Look-ups in named tables: a row name and a column name give one cell, copied from the table.

ridu =
	bipep	sunitil	vekiv	zisumu	sozomen	luv
zemoba	-9.844	-34.484	-22.090	13.380	60.330	10.494
tinos	-21.333	-72.465	-31.528	19.805	64.530	-19.521
fopub	26.613	-19.548	7.074	35.164	35.205	-45.254
vunizo	-67.639	-26.345	-36.053	-44.777	-29.760	44.279
rud	-26.464	-63.190	-36.006	-7.954	42.310	11.470
venese	50.931	9.721	19.491	23.195	10.909	-55.270
tonife	29.851	42.142	26.535	7.284	-43.491	-24.103

tinos, zisumu => 19.805
fopub, zisumu => 35.164
fopub, luv => -45.254
rud, zisumu => -7.954
rud, sunitil => -63.190
fopub, sozomen => 35.205
vunizo, bipep => -67.639
tonife, sunitil => 42.142
tinos, sozomen => 64.530
venese, zisumu => 23.195
zemoba, sozomen => 60.330
rud, luv => 11.470

vul =
,dis,pas,puf,zub,vevi,tulezo,dod,demig
zem,4173,6184,3923,3729,7647,6838,3403,2702
lal,6532,4492,6156,6363,3531,4655,6906,6806
nufolun,6949,2394,3263,3389,4624,2525,4305,4523
funumo,6475,4055,5063,5825,4649,4017,5905,5715
vulidas,3537,7633,7998,7431,6048,8495,6076,5766
kenotib,3924,6292,4243,3720,7063,6503,3884,2795
lepu,6358,4493,6349,6885,3837,4296,7082,7449
vadab,6518,3562,3839,4423,5117,3966,4681,5191
bazese,6495,4381,5366,5812,4652,4262,6116,5984
gafola,6023,5718,7265,7194,4247,5952,6904,6849

What is the demig of zem in vul?
2702
What is the tulezo of vadab in vul?
3966
What is the demig of gafola in vul?
6849
What is the pas of nufolun in vul?
2394
What is the zub of lal in vul?
6363
What is the demig of nufolun in vul?
4523
What is the dod of gafola in vul?
6904
What is the dod of nufolun in vul?
4305
What is the demig of funumo in vul?
5715
What is the dod of lal in vul?
6906
What is the pas of kenotib in vul?
6292
What is the zub of lepu in vul?
6885
What is the vevi of funumo in vul?
4649
What is the tulezo of lepu in vul?
4296
What is the dis of vadab in vul?
6518
What is the pas of vadab in vul?
3562
Row with the largest zub: vulidas

gisaz =
fields: valebu, regakes, sif, lonor, puveg, vuvotap, pesum, subipat
ves: [127, 143, 100, 94, 116, 155, 166, 163]
fikabu: [117, 134, 22, 53, 139, 122, 85, 61]
giv: [80, 125, 136, 162, 52, 106, 162, 92]
bagivof: [129, 140, 112, 187, 122, 40, 93, 124]
tuk: [133, 111, 161, 152, 93, 77, 100, 92]
komaga: [153, 120, 69, 87, 114, 113, 115, 89]
rikeri: [179, 110, 170, 179, 99, 90, 163, 196]
nuv: [100, 126, 119, 150, 103, 91, 120, 117]
rager: [141, 87, 54, 83, 142, 119, 106, 128]
leb: [120, 117, 96, 114, 109, 106, 113, 99]
kiz: [48, 82, 86, 123, 143, 117, 99, 148]
reveliv: [117, 116, 147, 63, 134, 151, 91, 110]
rom: [29, 107, 97, 100, 139, 143, 104, 135]
gam: [136, 94, 57, 71, 143, 121, 92, 106]

reveliv, valebu => 117
reveliv, puveg => 134
kiz, regakes => 82
ves, sif => 100
ves, valebu => 127
gam, vuvotap => 121
Row with the largest subipat: rikeri

guza.csv
,zolok,defusu,dupozi,gul,mezovur,zot,gal,suv,ropabol
tov,52.84,63.07,64.62,48.95,60.64,56.14,35.90,55.38,75.36
kuge,73.49,53.84,56.04,38.06,66.68,47.71,43.83,43.11,51.05
feb,53.38,62.57,67.79,47.69,61.10,52.03,31.46,53.73,74.05
zeti,66.34,52.94,59.52,44.85,57.37,61.13,74.64,59.39,59.16
lozivat,66.20,55.94,57.75,46.10,55.84,55.92,74.64,59.12,56.20
zedebi,18.78,92.20,74.92,65.04,58.26,48.58,23.03,52.53,65.64
zuti,67.14,53.97,59.75,45.50,57.56,60.08,75.56,58.14,58.41
rilufi,46.91,67.55,50.98,52.96,62.20,76.41,58.01,64.51,77.79

lozivat, dupozi -> 57.75
zedebi, gal -> 23.03
rilufi, suv -> 64.51
zeti, dupozi -> 59.52
rilufi, dupozi -> 50.98
feb, ropabol -> 74.05
tov, ropabol -> 75.36
Which row has the largest gul? zedebi

vuz =
fields: ler, zokupa, gegodas, kof, bez, puf
biv: [25223, 36790, 72929, 59846, 76233, 50823]
gelep: [62819, 44130, 13883, 22033, 7281, 38642]
tibed: [60609, 39334, 14700, 2739, 30280, 57117]
kivumob: [28235, 32041, 54656, 28342, 81282, 64018]
penu: [33891, 30578, 53334, 24420, 82826, 70399]
lakapas: [46345, 29442, 35751, 8256, 62312, 67371]
pobi: [42492, 32588, 32404, 8412, 67283, 69819]

tibed, bez -> 30280
biv, zokupa -> 36790
gelep, bez -> 7281
kivumob, bez -> 81282
lakapas, puf -> 67371
tibed, ler -> 60609
Row with the largest zokupa: gelep

roza.tsv
	nep	rara
nol	-27170	94214
tase	-50032	-17198
dutob	49512	37275
rupaso	6045	-30849
vorir	-67885	-2044
bur	-67355	-79341
rada	-91526	-31960
dev	68600	21796
domus	6557	-89810
kinizi	-6276	5368
fefal	44645	16410
nimutu	-27401	8926
baz	-28365	-40313
batog	-13000	-10911

What is the rara of bur in roza? -79341
What is the nep of baz in roza? -28365
What is the rara of dev in roza? 21796
What is the nep of rada in roza? -91526
What is the rara of nimutu in roza? 8926
What is the rara of dutob in roza? 37275
What is the nep of rupaso in roza? 6045
What is the nep of nimutu in roza? -27401
What is the nep of nol in roza? -27170
What is the nep of vorir in roza? -67885
What is the rara of rupaso in roza? -30849
What is the rara of fefal in roza? 16410

vemokif.csv
,dite,lom,kobud,non,vov,rovafov,tipe,fogof,kup,bubitu
momipi,50.198,54.720,23.773,55.480,47.782,55.635,52.954,47.839,56.931,53.031
poguf,49.413,53.613,32.706,50.051,47.642,52.661,46.408,59.130,53.193,52.672
zun,53.309,40.240,37.290,53.968,37.603,49.831,57.980,52.717,63.758,39.951
dos,61.517,43.814,31.697,54.736,27.661,51.532,40.374,58.845,52.437,35.100
tobono,46.086,63.368,31.012,41.270,55.786,53.522,34.688,68.035,42.922,61.861
gadu,30.815,58.260,36.510,41.554,72.547,51.541,65.761,55.612,64.076,70.494
pegodig,31.385,52.048,27.850,49.281,58.013,51.406,66.254,55.224,73.361,59.074
varan,64.680,38.371,94.547,66.153,33.196,49.147,44.418,35.855,39.728,26.720
mipef,68.432,46.941,56.996,57.093,40.470,52.841,44.251,43.908,38.912,41.471
nupe,61.247,55.941,34.750,46.448,40.031,52.620,26.886,69.793,36.758,49.152
vifo,49.713,56.921,55.604,56.622,60.803,55.047,56.337,36.912,47.131,57.995

kup of momipi: 56.931
dite of vifo: 49.713
bubitu of nupe: 49.152
kobud of tobono: 31.012
tipe of zun: 57.980
tipe of poguf: 46.408
Which row has the largest fogof? nupe

